rotation ticks, each row followed by its count of ticks:
The counts run from 0 to 461.
[ -5   2  -8  -7 -11  20  22   0 -16  15  -8   7  -1  -3 -11   8  -2  -5
  -5  -7   6   2  -6  14   7  -7  31  -7   2 -14 -19   9   1 -34 -21 -17
  10   6  17  17 -20  15  -8  -5   9 -20  -2   4  -8 -15  -8   8  -1  -8
   7  26   4   2  11   5   4]  24
[  8   8 -32 -26  -4  -9 -16 -19  17  -1 -14  -9  -3   0  -7  -1   5 -14
  10   4  19 -10  -6  -5 -16  -5  28 -12  -6   1  -8   3  10 -15 -17  11
  19   3  -4   7 -14 -21   6  -2   8  -5   2   7 -23 -19  -9  14 -13   0
   6   6   8   8 -18  14  -2]  145
[ 20   7  -9 -14 -10 -11   1   3   3   7 -16  -4 -16  10   8 -15 -28   2
   5  -9  10 -11   6  16  10  16   9  -5 -22  14 -14  -3   0 -12  -5  -2
  10 -14  11  -3 -13   0 -13 -12  21  14   4 -11 -23 -25 -12   7  -1 -18
   7 -18   4   2   9  -3 -14]  45
[  9  -5 -17 -12 -16   8  -3 -20   4  10  -2  12 -12  -8  -2   7 -12  12
   5  -6   0 -13   0 -13 -16   3  21   1  13 -25  -8   3  -1  -3 -23  23
  12  -2   8  19   8 -14 -22 -17  15   9  -7 -11  -7 -16 -15  12   8  -3
  16 -11   6  -9 -10  11  -5]  131
[ -3   8   7 -11  13  15 -11  -2   3  20 -21  25  -5   2   9  -3  11  -3
  -2   3   3 -13   1 -17   7  -2  18   9 -12   0  13  12   1  -5 -22  -8
  24   0  -2   3   0  28 -18 -14  16  19  -4  14  10 -23   9  -9  15  10
  -6   8  15   7  -2  -9  19]  294
[ 10  -6 -29  12  -8  13  13   1 -11  -5  -5   1  -3  -9  -5   3 -17  11
   4  -9  11   6  -6   8  -2 -10  37   5   0  -6 -17  -1  -2 -19 -28 -13
  -4   8   4   1 -10  18   3 -17  -7 -30 -11  -7 -15  -5  -9   8  -8 -13
  22   0  16   2   8  -5 -15]  252
[  4  11 -25   7  -2  19 -17  11   5  -2 -15   7 -17 -12  -9 -22 -28   2
  23   7   1 -14   0   6 -11 -14   9   9  -6   8   1  10 -11   4 -11  17
  15   2  12  -5   8  14 -12   9  -5 -14 -11   9 -23  -8  -9 -10  -5  -4
  38   9   4  12  -8 -16  -6]  199
[-16  14 -27 -11  11   3 -17 -14   0  -3  -7  -3  10 -13  -4 -14   2  -4
 -10   8  14  13   0 -14  14 -20  24  -6  -9  -2 -16  -6  -3  -5 -18 -12
  16  16  12  25 -14  -8 -14  -4  11 -14 -14   9 -11   8   6   3   1  -7
  27   2  12   2  -5  12   1]  19
[ -1  -2 -10   1  -8  11  13 -10   1  26  -9  -1  15   7 -11 -14 -11  13
   3 -13  12   0  -8   6 -23 -10  34  -6  -6  -4   3 -23   1 -20 -10   8
  22   7   8   1 -12  -2   4   2  24   5  -2  -9  -1 -35 -19  -6  13   0
   1  -1 -10  -4   1   1   8]  39
[-12 -11 -14 -11  12   5   5   2 -14  -8  -8  10  13   9  -3 -33  -7  17
 -19   5  19   6   4  -1  16  -6  21   7 -11  15  12 -11 -20   1 -16 -11
   8 -17   4   2  12  10  12   4  18  -7   4   0  -7   9 -31  -3  18  -7
  11  -3  -1   3  24   0  -2]  456
[ 12  26 -25  -1  -6   7 -12   7 -10   4 -11   6 -13   4   1 -11 -23 -12
  10   7 -20 -10   4   6  -3 -15  11   6 -11   1  -7  21 -14   2 -21   0
  13 -16   7  10   5  24 -10 -15   2   4  -2  18 -19 -22  -3 -10 -14 -10
   4  11   5  15   5   1  -8]  430
[-27  -3  13 -10   7   3  -1   0   3   6 -13  18   8 -15 -11  -2  -7  -4
  -8   9  16 -14 -12   7 -19  -5  35   3  15   5  14  -1  21  10   1   9
  22  11 -10   5  -1   2   8   0   9  -5   1 -13 -27  -3 -29  21   5   3
  17   2  -4   0  -7  10  -5]  92
[ -9  -1 -22  -4   0  16   3  -6  -2   1  -2   9 -18  13 -13  16 -14  -4
  -1  -7  -3  -6  -2   4 -19   2  17  15   9 -10   5  20 -21 -15 -16  22
   9  -1  11  18   7  34  13  -4   5 -15  16   8   7 -17 -20  22   3  -3
   8   9  -4   5  24   4   5]  446
[-26  -9   1  -9  12  14   0  16 -15   5  -9  21  17   2   1 -27  -3  18
 -17  13  17   0 -12 -11  -3 -14  22  15   0   5  11  -7   2   0 -10   1
  14  -9  -3 -18  20  14  18  -7   2 -10  -1  -7 -12  12 -21  14  15  -8
  12   5   3   8  19   0   5]  88
[  5 -12 -27  -9   0  -3 -14 -17   0  -1 -13  16   2   9  19 -15  -6  15
   4   7  15   0  -3 -14  13   9   8   4  -5  19 -15   5   0  15 -25   2
  -3 -17  -3  -5  21  -7 -11 -20  10   8  -1  -4 -18   0 -10  18   2  -5
   8 -17  29  -2  10  -1 -20]  364
[ 14  -7 -32 -19  -2   2  -7  -5   8  -8 -15  -5 -15   0 -13  17 -18  -6
 -10   9  13  -9   8  -1   3  11   7   4  -3  -3 -11  18 -17  -4 -17 -20
   7 -14  -3  14   5   4  -5  -6  -2 -10  -5  -5 -31   5 -14  19 -20 -10
  22  -3  15   3  10   6 -15]  237
[ -5   2 -11 -13  17  -8  -8   5   5  15  -7   1  -3  -4   8  -4   8   8
  -4   2  13  -5   2 -28 -10 -10  15  11 -16 -15  13   0   8 -18  -9  28
  17  16  -6 -17 -19   0  29  -7   7   9  -2  11  -7  -6  -2  21   5  -3
   6  10   5  10 -14   0  29]  282
[ -6   4  16   2   3  12   2  14  -4   6 -12  15   1 -12 -12 -12 -15   1
  -8  -4  16 -16  -1   4 -10  10  25 -15   4  -7   0  -4   2  -4   8   8
  26  12  12   0 -18   2  10  -4  28   9   8  -5 -11 -33 -24  18  14  -1
  11  -2  -8   9  -6   9  13]  181
[-10  -3 -11  -6 -10  19   7  -3  -9  13 -13  10  -8   1 -10  28  -4  -4
  -3   1   5   1 -13   2  -9   0  21   3   7 -14 -18  15   0 -35 -16  -5
  11  13   8  21 -11  16 -11 -11  16  -8  -1  -2  -4 -24   7  25   5  -9
   4   9   8  -2  12   5   9]  26
[ 12  -7 -17 -13   3  10   6  -1 -11   8 -14  12   2  10  -5  22   3   7
 -23  10   5  -3  -4   3  10  -2  17  13  -3   2   2  15 -21 -11 -26 -44
   9 -22 -21   5   4  12   0  -7  13   7 -13   5 -18   0  -7   1   1  16
 -10   6  14   6   6   6   2]  241
[-24  22 -17  -3   5  -5  -6 -12  -3   8   3   6  -6   5  11 -16  -4  -5
   7  14   4  14 -17  10   3 -19  17  10   6  14  -2   4   1   6  -6  16
   8  -5  18  -1  -8  12   0  13   6 -10  -1  18 -32  20 -11  14   4  21
  11  25   1   9   2  -3 -17]  212
[ 21   4  -7  -5   7 -12   2   6 -15  10  -6   6  -9   6  27 -22 -12  16
  -5  -3  11  -5  10 -11  25  10   5   7 -33   4 -12   8   3   0 -12  -1
  -5 -15  10 -18 -12  -2  -3 -23  12  20   0   4 -19   3  -7  24  -2 -18
   5   0  23  13   6   1   2]  276
[  9  20 -21 -25   2  -6 -17   0  23   5 -13  -4  -7  -5  -2 -19 -15 -10
   6  13  -2  -8  -6   2 -14 -16   7  12 -15  -1  12 -10  -9 -13   1  37
  30   4 -11   5 -11  -4   7   4   7  -8  -1   9 -15 -15   0   6   0  -5
  22  -3  -8  12 -11   6   8]  425
[  0  -2   3  -2  -6   0 -10  20  -7  -9 -22   5 -20  -7  -1  -5 -24   3
  -4   4  17 -23  12   2   0  21   7   5  -6   7 -13  16  -6   1   9   1
   7   1  20  -9  -9   6  -6 -12  12  11  -4  -4 -28  -5 -10  26   7 -23
  26 -14   5  12  -1  -5   3]  185
[ -4  10 -24  -2  -5  -7   5 -26 -15   7   4  -4  -2  -1  17   7   3  13
 -10   8   6  15  -7   4   8 -10  19  13   4   7  -4  -5 -14  -6  -9  -2
   4  -6  23  12 -16  -5 -20   3  20  10 -14  15 -22  32  -6  19   9  25
  12  13  10   1  -7   4  -9]  122
[ 13  -4  -7 -16  11  -8   0  -8  12   8  -7   1  -7  -3   2   3  -7 -13
   3   1  27 -17 -10   0   3  11  21  -5   0   7  -6  -1  15  -6  -7  10
  19   6 -26  -7  -9 -12  18  -4   6  -8   1 -11 -17  -7 -18  38 -20   1
  20   0  11   1 -10  29  -1]  374
[  6   2  -6  -8   1  -9  -1  -9  -6  14   1  16 -19  -7  12  22  -7  12
 -22  12  -7   7 -17  -3  19   1   2  24  10  -9  -8   4 -11 -12  -4   9
   6   6  -8  12 -10   2 -20 -14  25   4  -4 -11 -15   2  14  31  16   8
  21 -10  21  -7  -1   5  -5]  118
[ 22 -14  -7   5  -6  13  28   0 -11   7  -4  11 -11  -2   5  17 -11  12
  -3 -11   3  -1 -14  16   8  -1  33  11   0  -4  -6  -2   1 -28 -25 -10
   0   1  -4  -1 -14  23   0 -13   3 -22  -6 -17   0 -18  -7  14  -1  -7
  15   2  14  -5  10  -4  -9]  254
[ 16 -10 -14   9  18  13   8   5 -13  17 -17   4  -7   9   9  10 -13   7
   1  -2   5 -14   2 -11   6   6  10  17 -22   5  -7  14  -9  -6 -26 -22
   1  -9 -20  -8   5  24   6 -17  -7  10 -12   2  -7   4   6  15 -23  -3
  16   9  26   1   9  11   7]  380
[  0   0  -9 -23 -10  -4   6  11   1  20 -19   0 -11  12  19 -16  -6  20
 -11   8   0  -4   8   5  -3 -11  -1  26 -36   7   9  -1  -2 -14  -9   0
   1 -16  10 -16  -6  16 -14 -11   3  14  -6  -1 -25   7  -2  -4  11 -20
   5   6   6   9  10 -13   6]  418
[  2  -2  -9   2  13  11  20   0  -4  11  -5  -3 -11   6   0  -4 -14  -3
   4 -14  13   1  -5  11   3   5  25   1 -16  -1  -4  -3   0 -30 -16   2
   7   9  11   4 -17  36  13  -3  -4 -19  10   2  12 -17 -10  15 -12 -14
  14  15   7   0  25   1   8]  164
[ -3  10 -28  -7  14  -7 -19   2   9   2  -3   8   1   2 -12   2  -9  13
 -20  22  -6   9  -1  -7  -3 -22   9  16   8  -2  16  -7 -27   0  -2  12
  26  10 -20   3  -7  -1  13  11  30   0 -11   3 -24  -7   0   5  15  15
  13 -11  -4   6 -12  -3   9]  334
[  6   5 -30  10  -6   9   1 -10 -10 -12  -6  -4   8 -14  -6  -2 -11   4
   3  -4  18   0  -5   1  -4 -15  47  -5   5   8 -15  -7   2  -7 -21 -19
  10   7  10   8 -18   3   1  -6  -2 -26 -17   1 -20   2 -13   0  -9   3
  22  -3  13   0 -11   4 -19]  250
[ -8  -1  -4   9  32   5 -12 -17   3  15 -11  12  15  -2   5   0   9   6
  -7   1   8   2  -4 -29   1 -10  29   7  -8   0   8  -9   3   2 -17 -12
  25  21 -16   6 -15  14  -2  -6  12  15 -12  -1   5  -4   5   5   1  20
  10  -7  22  -8 -12   2  21]  385
[ 16   8 -12   3   1  -8 -12   1  -5   1 -15   7  -9  -3  16 -12 -19  11
   5  -3   6  -8   7 -16   5  12   6   0 -16  -4 -22   8   6   7  -9  10
  -3  -7  12  -4  -8  -6 -10 -28  15  27   2  -3 -24 -16  -5  31  -3 -13
  10 -12  30  10   2   4  -4]  274
[ 14  10   1   0  -5  22   8  22  -5  12  -8  29 -23   0  -4 -15 -24   4
  13   4  -8 -13  -5  19  15  -6   4  14  -8   5   5  16  -8  -3 -18   5
  13 -16  -4  -9   9  26 -15   1   6 -13  -2   1 -13 -23  -7 -13  -1  -2
  18  16   9   7   3 -19  -6]  202
[ -1  -1 -16   6 -10  -1  -4 -23 -11  10 -19 -14   5  11  13  11   3   9
  -2  -1  15  -3  -6   3  -5   8  21  11 -11  25 -13 -14 -15 -21  -4 -18
  11  -3  24  15  -8  -3 -24  -4  27  23 -13  13  -8   6   9   9  11  11
   7  -9   3   0   5   6   3]  32
[  9   4   7 -13 -20   8  10  12   1  22 -12   8  -7 -13   4 -11 -17  12
   3  -1   6 -25  -6   5 -15   5  16   5  -7 -18  -3 -13   8 -16   7  26
  26   2   9   2  -5  -1 -16 -19  14   7  -7 -14  -5 -24  -9  18  12 -21
  20 -10   0   0  -7   9   9]  411
[ 14  11  -3 -17  14  -7  -1  -5  11   9  -9  -7 -15  -9   4  -9  -2 -12
  10  -3  22 -26   3 -11  -2   6  25  -2 -13  -1  14   1   3 -10  -3  23
  29  10   1  -1 -22  -6  10   3  12   2  -4  13  -4  -4 -13  14 -10   5
  22  12   2  10 -26  18  20]  285
[ -8   1 -26   7  16   7   6  -6  -7  -1 -11 -14  -1   2   0 -20 -11  -7
   4 -11  20   6   3  -4  -1  -2  32   2 -19   9 -13  -6   4 -15 -17   4
   5  18  21   7 -19  31  14  -6 -10 -18   6   7   2  -5  -8  12 -15 -20
  22   9  12   7  17  -1   3]  162
[-14   7  -3  -8   9  -5 -21   1   4  11  -8  30 -19   0  15  -5  -1   4
  -5  23 -11   3 -18  -7  17  -8   0  28   9  14   2   5  -2   0  -6  25
  13   5 -11   1   5  18 -14  -7  21  -3   0  -1 -16 -11  18  13  23   4
  15 -13  13   0   5 -20  -2]  207
[  3  -3 -35  12  -8   9   8  -6 -12  -7  -6  -1   2 -12  -8   2 -13   7
   4  -5  14   1  -1   4  -4 -14  44   1   4   3 -19  -2   1 -12 -26 -18
   1   8   8   1 -17  10  -2 -10  -6 -28 -15  -2 -15   2 -11   7  -9  -8
  24   0  16  -2   0  -1 -13]  251
[  2 -14  -4  -9 -12   7   5  -4  -5  12 -19   3 -15   1  -1  28  -3   3
  -3   5   7  -6 -12   1  -1  11  12  13   1  -6 -18   1  -8 -35 -12   2
  11   8   3  20  -4   4 -14 -17  23   1   0  -7   2 -18  21  33  12 -13
  16 -10   5  -1  13  15  12]  28
[  3  -2   1  -6 -20  16   5   8  -2  23 -11   9  -5 -17  -6 -10 -18  14
   3  -1   3 -16  -7  -3 -23  -4  15   6  -3 -31  -1 -10   5 -19  -1  23
  23   4   8  -5  -3   0  -5 -19  10   2  -5  -9  -4 -22  -5  14  11 -18
  20  -5  -2   0  -7   7  16]  410
[ -1 -11  -5 -11   3   9   3  -9  -3   2  -6  12 -23  10  -7  13 -13  -3
  -6  -5  -1 -18  -4   3  -6  19  10  16   7  -6   8  10 -30 -17 -12  23
  15  -5  -9  21  13  22   5  -4  18  -6  16   4  16 -15 -14  21   9  -4
  15  -9  -6   0  22  14   3]  448
